(in the rows, 128 means zero)
One turn moves every row onto another: examples first, then more rows asked
kov: [133, 117, 118,  80, 129, 125, 105, 117, 105, 105, 159, 137, 144, 140, 130,
 140, 122,  99, 119, 110, 109, 122,  99, 139, 108, 136]
rerin: [140, 115, 113,  86, 119, 127, 111,  96, 101, 109, 138, 123, 158, 145, 143,
 148, 135, 120, 132, 100, 125, 139, 107, 118,  90, 143]
Kanim: [135,  90, 131, 120, 140, 136, 144, 110, 140, 119, 125, 131, 157, 107, 135,
 148, 136, 119, 119, 147,  86, 121, 135, 122, 119, 141]
dar: [132, 124, 135,  97, 129, 128, 119, 136,  97, 116, 152, 115, 124, 126, 134,
 163, 147, 112, 131, 106, 122, 118, 143, 100, 112, 128]
rus: [120, 119, 126,  88, 152, 139, 116,  96, 106, 112, 151, 144, 136, 144, 132,
 133, 121,  96, 119, 111, 105, 135,  82, 132, 120, 139]
Peban: [111,  91, 131, 124, 145, 127, 142, 106, 107, 153, 106, 125, 135, 146, 158,
 143, 147, 112, 127, 119,  84, 125, 122, 112, 115, 161]
boza: [136, 136, 149, 109, 143, 134, 142, 135,  96, 123, 157, 107, 128, 120, 140,
 146, 151, 111, 133, 119, 116, 132, 131,  97, 129, 132]
pema: [144, 131, 152, 105, 143, 139, 126, 132, 102, 115, 167, 126, 141, 130, 122,
 138, 131, 119, 116, 134,  92, 127, 107, 130, 131, 148]
Nula: [131,  94, 121, 111, 147, 140, 142, 119, 135, 128, 128, 134, 153, 129, 170,
 127, 119,  97, 133, 121,  76, 104, 108, 135, 112, 134]
pumi: [106,  88, 144, 107, 156, 126, 145, 108, 114, 137, 109, 134, 118, 110, 146,
 147, 126, 112, 114, 123,  97, 124, 131, 117, 126, 131]
buv: [108,  90, 139, 109, 156, 124, 143, 112, 111, 134, 115, 130, 115, 103, 152,
 145, 124, 111, 120, 122,  97, 130, 136, 117, 123, 128]
venos: [144, 121, 137,  98, 130, 126, 131,  90, 100, 112, 132, 118, 160, 142, 157,
 135, 128, 131, 146, 101, 126, 149,  92, 122, 104, 141]
nole: [139, 117, 150, 124, 136, 109, 131, 124,  95, 123, 141, 115, 145, 142, 161,
 156, 140, 121, 157,  90, 122, 145, 121, 107, 120, 136]
Rubu: [126, 130, 140, 114, 144, 143, 121, 125, 114, 126, 168, 129, 143, 144, 111,
 142, 147, 107, 125, 132,  89, 113, 105, 114, 124, 154]
Lirit: [136, 108, 132, 103, 137, 135, 121,  76, 110, 106, 126, 136, 159, 146, 139,
 157, 133, 128, 135, 100, 124, 151, 101, 115, 107, 144]
musan: [131, 112, 134, 107, 122, 124, 108, 125,  87, 126, 142, 122, 148, 144, 158,
 162, 133, 120, 145,  84, 120, 133, 129, 111,  99, 137]
Farer: [141, 121, 132,  90, 135, 128, 128, 103, 107,  97, 151, 132, 149, 143, 140,
 129, 130,  97, 125, 120, 113, 136,  86, 147, 129, 141]
Buto: [128,  93, 124, 111, 150, 137, 146, 116, 141, 133, 124, 137, 158, 129, 165,
 130, 118,  98, 132, 116,  82, 104, 106, 126, 111, 129]
Buti: [126,  88, 136, 118, 141, 135, 147, 105, 141, 126, 119, 135, 161, 111, 132,
 148, 134, 116, 118, 142,  90, 118, 129, 122, 120, 139]
goro: [111,  90, 128, 128, 140, 121, 137, 105, 104, 149, 109, 121, 136, 141, 160,
 141, 148, 115, 134, 122,  84, 131, 124, 117, 111, 162]
febom: [141,  96, 116, 104, 159, 119, 150, 101, 138, 127, 105, 124, 130, 146, 156,
 138, 137, 121, 127, 115,  89, 113, 107, 103, 100, 146]
Miza: [123, 111, 151, 125, 133, 139, 126, 112, 102, 126, 137, 128, 156, 140, 162,
 164, 137, 112, 159,  84, 122, 131, 124, 103, 117, 127]
zumat: [131, 131, 151, 110, 150, 138, 135, 129, 117, 118, 152, 117, 123, 126, 131,
 157, 143, 120, 142, 108, 114, 108, 127,  87, 119, 124]
dege: [131, 127, 134,  96, 123, 142, 109, 135, 100, 122, 168, 123, 145, 129, 117,
 147, 137, 114, 118, 128, 100, 112, 124, 123, 109, 146]
vipu: [141,  97, 114, 101, 154, 117, 146,  97, 133, 119, 106, 120, 122, 142, 157,
 134, 136, 125, 130, 118,  89, 114, 106, 110,  98, 147]

kov turns into dar
Buti turns into Peban
And these:
pema turns into nole
goro turns into Nula
Lirit turns into Rubu

One turn moves every row onto another: examples first, then more rows asked
Poko: [120, 137, 129, 143, 128, 151, 175, 130, 154, 105, 116, 157, 117, 138, 126,
 116, 121, 134, 135, 141, 115]
minad: [135, 137, 144, 129, 122, 141, 120, 121, 171, 121, 123, 124, 116, 123, 133,
 137, 129, 131,  91, 129, 132]
tosi: [125, 131, 129, 132, 124, 108, 134, 130, 140, 112, 126, 144, 129, 128, 129,
 114, 176, 136, 122, 134, 102]
Vimi: [123, 122, 142, 143, 134, 111, 133, 110, 125, 111, 116, 121, 134, 139, 133,
 115, 165, 138, 115, 119, 102]
sebit: [125, 122, 112, 136, 117, 136, 130, 129, 135, 119, 136, 122, 129, 112, 123,
 122, 109, 126,  99, 127, 154]
Fur: [150, 122, 122, 122, 140, 147, 117, 140, 118, 135, 119, 107, 130, 129, 128,
 117, 145, 154, 128, 121, 121]
Neku: [123, 114, 142, 153, 105, 142, 129, 142, 145, 130, 137, 139, 123, 127, 152,
 113, 107, 117, 142, 145, 101]
Supo: [116, 128, 157, 162, 113, 142, 129, 136, 151, 125, 121, 135, 124, 130, 130,
 107, 103, 114, 135, 139,  96]
komef: [143, 137, 128, 138, 117, 138, 113, 118, 146, 124, 134, 130, 121, 109, 116,
 134, 131, 130,  89, 134, 131]
suso: [123, 127, 118, 132, 118, 157, 174, 125, 134, 118, 128, 143, 129, 147, 153,
 128, 119, 132, 140, 138, 124]
budi: [127, 136, 127, 123, 116, 136, 129, 146, 172, 117, 127, 134, 120, 116, 122,
 125, 121, 130,  97, 133, 144]
guboz: [141, 131, 136, 138, 152, 140, 122, 129, 139, 118, 105, 115, 115, 124, 104,
 104, 145, 152, 125, 123, 115]
gite: [118, 123, 129, 127, 120, 137, 136, 132, 162, 116, 125, 115, 125, 126, 138,
 124, 108, 127, 101, 123, 155]
Zufa: [133, 117, 150, 152, 106, 145, 119, 147, 143, 135, 131, 138, 125, 128, 147,
 118, 113, 121, 133, 143,  91]
tana: [107, 137, 142, 122, 128, 112, 144, 125, 155, 111, 117, 129, 135, 148, 140,
 115, 165, 132, 127, 125, 111]
non: [133, 124, 130, 141, 123, 140, 121, 103, 134, 124, 131, 113, 126, 119, 132,
 134, 118, 128,  92, 123, 143]
dosi: [126, 136, 109, 108, 131, 144, 136, 129, 140, 132, 136, 116, 129, 134, 140,
 113, 144, 137, 152, 130, 142]
karor: [124, 149, 119, 121, 140, 147, 128, 128, 121, 131, 119, 105, 143, 138, 109,
 109, 134, 137, 138, 119, 134]
boz: [105, 123, 132, 128, 129, 113, 146, 133, 121, 115, 115, 113, 151, 150, 139,
 109, 146, 132, 122, 113, 122]
zin: [111, 132, 148, 161, 109, 143, 131, 126, 140, 128, 131, 133, 131, 133, 132,
 109,  99, 108, 141, 138, 103]
pimi: [121, 135, 156, 160, 110, 146, 121, 131, 137, 133, 125, 131, 133, 134, 126,
 113, 105, 112, 132, 137,  92]
Luni: [122, 115, 119, 138, 125, 109, 135, 137, 105, 115, 125, 128, 144, 131, 127,
 109, 156, 138, 117, 123, 111]
kasaz: [144, 118, 140, 141, 128, 155, 161, 135, 151, 112, 110, 152, 111, 137, 144,
 130, 134, 148, 123, 140,  99]
Sogef: [128, 121, 141, 151, 102, 146, 122, 136, 131, 139, 139, 134, 133, 129, 149,
 119, 109, 114, 138, 143,  96]
Vemun: [125, 145, 119, 142, 119, 160, 164, 120, 111, 122, 122, 140, 144, 146, 122,
 126, 114, 128, 129, 132, 116]
revu: [143, 117, 125, 125, 145, 137, 130, 131, 156, 118, 122, 126, 102, 120, 136,
 109, 155, 153, 140, 134, 123]
tugod: [107, 132, 119, 117, 117, 110, 147, 152, 137, 115, 126, 135, 146, 140, 134,
 109, 156, 131, 130, 128, 120]
mus: [145, 138, 141, 153, 130, 157, 150, 131, 128, 115, 105, 149, 125, 136, 113,
 128, 129, 145, 111, 133,  91]
patem: [148, 127, 129, 140, 122, 164, 149, 126, 108, 129, 117, 135, 138, 146, 139,
 139, 126, 142, 117, 131, 101]
rad: [117, 145, 122, 124, 144, 137, 142, 118, 161, 115, 123, 123, 113, 129, 117,
 100, 143, 137, 150, 131, 136]

Neku turns into zin
tana turns into tugod
patem turns into mus
And these:
karor turns into Fur
non turns into komef

One turn moves every row onto another: examples first, then more rows asked
bimu: [143, 157, 124, 129, 161, 111, 131, 143, 125, 101, 125, 119,  99]
fuviz: [114, 137, 102, 160, 123, 109, 125, 133, 121, 133, 111, 141, 108]
Liko: [136, 130, 122, 123,  95, 102, 117, 127, 130, 100, 121, 134, 112]
vil: [120, 135,  93, 139, 136, 126, 130, 141, 112, 141, 135, 129, 111]
ruf: [155, 143, 108, 102, 124, 104, 125, 133, 123, 116, 131, 123, 110]
gosul: [134, 145, 111, 112,  95, 113, 108, 118, 127, 108, 115, 120, 119]
dobo: [136, 138, 151, 132, 115, 119, 124, 122, 138, 108, 104, 144, 113]
Dos: [118, 146, 105, 167, 134, 104, 133, 133, 113, 120, 127, 127, 118]
mub: [142, 154, 123,  96, 137, 139, 123, 129, 131, 122, 127, 129, 114]
kes: [131, 172, 121, 116, 144, 133, 114, 122, 121, 118, 124, 101, 113]
Badid: [115, 139,  82, 143, 133, 129, 129, 138, 108, 120, 116, 118, 118]
sazar: [122, 144, 110, 155, 134, 118, 130, 126, 108, 143, 136, 118, 123]
Kaluz: [125, 149, 130, 124, 112, 136, 119, 118, 132,  91,  95, 127, 124]
Fiku: [142, 152,  97, 104, 115, 111, 117, 128, 123,  99, 122, 115, 118]
Fezi: [ 96, 127, 117, 131, 143, 128, 127, 142, 140, 131, 133, 121, 127]
gasin: [101, 120, 111, 134, 145, 130, 135, 143, 133, 116, 113, 111, 131]
pevi: [109, 136, 121, 133, 119, 135, 116, 141, 131,  81, 115, 126, 103]
der: [143, 131, 149, 136, 139, 114, 128, 134, 129, 125, 111, 130,  93]
sunu: [150, 159, 138, 118, 146, 125, 136, 124, 122, 109, 132, 117, 127]
dul: [127, 151, 109, 103, 126, 141, 121, 135, 134,  91, 111, 134, 114]
teko: [108, 126, 117, 136, 145, 122, 132, 133, 135, 132,  92, 111, 128]
Kerug: [126, 132, 148, 146, 120, 128, 123, 121, 120, 102, 101, 108, 114]
Ronur: [104, 153, 115, 145, 155, 102, 127, 135, 144, 122, 115, 120, 128]
dazin: [113, 141,  96, 151, 120, 125, 122, 123, 112, 135, 101, 120, 118]
nem: [146, 145, 145, 133, 139, 109, 139, 134, 132,  95, 125, 140, 115]
nilav: [109, 137, 116, 140, 151, 105, 129, 138, 145, 133,  97, 127, 118]
Bapi: [114, 150, 120, 110, 123, 141, 102, 132, 136, 121, 125, 129,  96]
ven: [ 98, 148, 123, 138, 147, 117, 122, 129, 141, 135, 131, 113, 133]
Metag: [149, 132, 128, 132, 109,  96, 130, 127, 120,  94, 125, 120, 120]
rez: [160, 136, 128, 118, 118, 100, 130, 123, 117, 118, 129, 115, 119]

gasin turns into Fezi
sazar turns into Dos
bimu turns into der
And these:
sunu turns into nem
gosul turns into Fiku

